In the rows, 128 means zero.
Each path is a new rotation, seen through one point. The rows after it are directions, each followed by how far the rotation turns it, in degrees per step (0 if it stays put).
Each turn is a multiple of 5 degrees from 10 to 175, or 0.
Each row of a path follows its step; steps can be skipped.
path 1
step 0: [140 131 129 129 134 128 137 131 123 128 133 126 130 128 140 126 131 119
 129 116 137 138 123 130 128 135 119 118 125 121 132 125 134 138 128 123
 132 120 124 138 116 117 130]
step 4: [126 133 134 126 130 125 134 125 145 110 128 128 132 129 124 140 125 123
 122 117 134 128 136 125 135 140 126 130 127 128 127 130 125 126 126 129
 124 119 129 120 133 124 116]
step 5: [120 126 133 123 133 128 111 120 127 125 128 123 134 126 135 115 129 120
 130 126 134 128 117 130 113 135 124 123 114 126 131 137 120 125 126 118
 123 123 129 133 128 127 128]
step 11: [125 138 134 133 133 123 118 126 129 125 126 127 121 131 122 127 134 131
 136 125 142 127 135 137 124 122 120 115 132 116 137 126 119 130 123 122
 135 119 131 129 133 118 123]
step 12: [124 136 141 126 123 121 140 126 124 125 124 124 137 128 134 129 124 117
 126 123 124 134 122 134 129 133 127 135 118 127 135 125 131 124 122 124
 140 117 126 120 119 138 118]
step 13: [124 135 122 126 134 130 129 128 124 131 131 128 131 121 114 117 136 122
 132 127 136 129 117 125 132 132 125 125 132 117 132 135 122 132 129 113
 139 129 129 140 119 127 139]
step 18: [128 126 137 134 125 126 120 127 136 136 117 120 132 116 134 125 132 119
 129 124 134 133 136 125 124 136 118 127 118 122 132 131 142 133 125 122
 129 124 116 133 119 122 131]
step 19: [125 134 110 131 128 115 125 128 127 132 129 127 122 127 127 134 127 129
 132 124 134 136 124 142 134 129 132 130 127 134 136 132 116 137 131 120
 136 114 124 134 125 125 121]
Speeds:
[128 126 126 125 130 127 125 127 126 125 128 128 129 128 125 123 127 133
 131 131 131 129 129 124 127 127 131 127 127 129 131 128 126 129 129 128
 131 126 126 128 129 127 128] => 175
[130 128 126 129 129 127 132 127 130 126 127 129 127 130 131 127 124 127
 125 131 125 127 124 129 128 128 130 128 125 129 133 127 129 127 130 127
 128 125 130 128 131 126 127] => 145
[128 122 125 130 132 128 125 128 127 127 127 129 127 127 130 130 129 125
 126 126 130 129 128 127 129 132 128 128 126 131 125 127 128 130 133 129
 127 127 127 129 130 127 126] => 20
[129 130 124 132 126 130 129 129 127 131 124 125 128 130 128 126 127 127
 129 128 133 124 127 126 127 128 125 127 130 128 130 129 127 128 130 129
 128 130 127 131 130 126 126] => 140
path 2
step 1: [134 128 119 131 118 134 128 131 123 126 131 121 141 140 124 130 139 130
 125 123 123 132 128 136 119 138 116 119 127 127 129 136 120 139 130 130
 130 131 117 138 126 129 126]
step 4: [135 115 128 135 122 126 140 137 127 120 129 127 133 122 134 138 134 121
 129 125 121 144 122 136 123 139 122 126 128 122 123 126 131 124 124 130
 133 126 123 123 125 119 135]
step 5: [132 125 129 119 126 130 136 126 128 130 125 134 129 130 134 135 134 125
 110 125 138 139 129 123 131 138 118 124 127 130 121 132 127 121 124 136
 137 134 131 131 126 114 116]
step 11: [137 130 130 125 114 134 124 118 123 128 130 120 139 126 127 130 133 130
 131 133 127 143 124 131 127 142 131 128 136 124 123 139 132 127 123 122
 136 126 141 125 128 120 134]
step 13: [126 128 130 127 120 129 120 122 133 124 118 128 137 142 123 140 136 130
 117 131 123 125 123 122 118 132 126 126 120 119 132 133 132 131 143 130
 133 122 130 132 119 125 121]
step 15: [136 123 136 119 119 128 132 145 122 119 120 129 129 133 126 133 124 123
 126 130 137 136 114 124 126 137 124 130 127 126 133 132 127 119 128 137
 134 122 123 131 128 132 139]
step 26: [137 130 131 116 118 128 136 126 125 129 128 128 143 129 123 124 130 132
 138 133 132 132 122 127 112 143 126 118 126 124 132 129 124 121 128 127
 133 130 136 125 133 138 136]
step 27: [129 122 134 120 119 125 135 137 123 128 126 122 126 131 133 112 133 136
 125 126 122 127 123 125 121 138 113 131 129 119 132 128 126 133 120 132
 142 119 134 127 123 124 130]
Speeds:
[129 131 129 127 131 127 128 130 127 128 126 130 126 130 127 128 125 130
 129 128 130 128 127 127 127 130 125 130 130 130 123 126 130 129 127 124
 130 126 130 131 131 129 129] => 120
[130 126 131 130 129 129 129 130 126 125 126 129 130 128 128 126 129 125
 131 134 127 129 129 128 130 128 131 128 130 127 131 131 130 127 124 126
 130 127 129 127 131 130 129] => 95
[127 128 128 125 125 125 126 131 126 126 127 129 127 125 124 124 129 124
 126 127 124 128 129 128 127 128 129 132 127 128 128 128 131 130 129 128
 126 128 125 130 129 128 128] => 120
[126 132 129 128 131 128 125 131 128 129 131 130 127 125 130 130 128 125
 128 129 125 127 129 131 126 127 126 128 126 126 130 132 126 129 129 126
 129 127 132 130 126 129 128] => 70
[127 125 131 129 129 125 129 129 127 132 127 131 129 128 133 126 127 130
 129 127 126 127 129 130 124 128 128 131 132 129 127 128 128 126 127 130
 127 131 127 128 127 125 131] => 145
[131 128 126 127 125 126 128 130 129 126 127 125 124 125 130 129 127 128
 127 127 129 131 131 130 131 126 125 131 131 126 127 128 131 124 127 128
 129 129 130 126 126 129 128] => 60
path 3
step 4: [137 130 120 127 122 131 129 126 126 123 128 137 127 127 125 132 119 118
 117 109 120 132 139 129 128 135 130 122 137 129 132 126 133 136 128 133
 132 127 136 125 124 116 123]
step 11: [122 120 126 136 136 125 121 122 133 127 132 121 123 124 124 120 114 121
 139 125 117 127 130 129 122 125 130 133 131 127 132 116 123 141 126 132
 126 131 138 133 137 119 126]
step 12: [129 141 116 126 126 135 125 141 122 131 133 130 134 124 122 132 127 124
 125 132 129 140 132 127 125 130 136 131 129 125 134 128 131 123 140 142
 128 129 132 131 141 115 127]
step 13: [120 139 127 130 127 125 136 125 121 120 114 134 132 132 127 122 124 125
 124 129 119 140 125 124 131 120 125 135 127 120 120 122 130 129 126 137
 128 112 132 133 115 127 128]
step 15: [132 135 124 134 123 128 133 133 133 126 124 130 128 126 134 139 128 116
 125 124 131 129 133 124 138 129 136 127 120 123 134 133 125 135 122 125
 129 134 141 146 138 122 119]
step 18: [118 132 126 126 131 130 131 135 127 121 117 134 124 128 135 120 125 119
 127 125 132 133 131 122 127 138 118 123 125 139 130 130 139 134 130 139
 130 126 143 129 135 115 121]
step 22: [134 128 127 125 136 122 131 122 127 123 128 122 129 125 138 129 114 107
 125 116 117 123 127 117 128 132 122 119 126 121 125 123 120 134 127 129
 123 130 128 127 120 126 128]
step 23: [132 132 128 133 130 122 133 134 131 128 134 116 131 127 122 124 123 125
 125 121 126 132 143 133 121 128 129 120 130 129 138 138 132 133 139 122
 130 130 130 128 139 120 109]
Speeds:
[128 131 127 125 129 126 131 129 123 130 128 127 130 131 126 127 127 131
 128 128 128 128 130 130 130 127 126 128 129 124 128 129 127 130 133 126
 129 127 124 131 130 127 129] => 100
[134 128 127 128 131 128 127 128 130 127 131 128 128 127 126 126 131 129
 126 124 131 129 127 129 129 126 128 126 128 126 129 129 125 131 129 131
 129 128 133 128 130 129 129] => 95
[127 130 131 127 127 130 126 126 128 128 125 131 129 125 125 129 123 129
 128 127 125 126 127 128 127 125 126 123 128 127 126 129 125 130 126 131
 129 127 126 128 126 130 130] => 125
[127 130 130 127 130 130 126 128 127 127 126 128 125 129 130 125 131 130
 128 126 128 129 125 124 130 128 127 130 132 127 126 125 127 130 127 127
 130 128 127 129 124 126 125] => 130
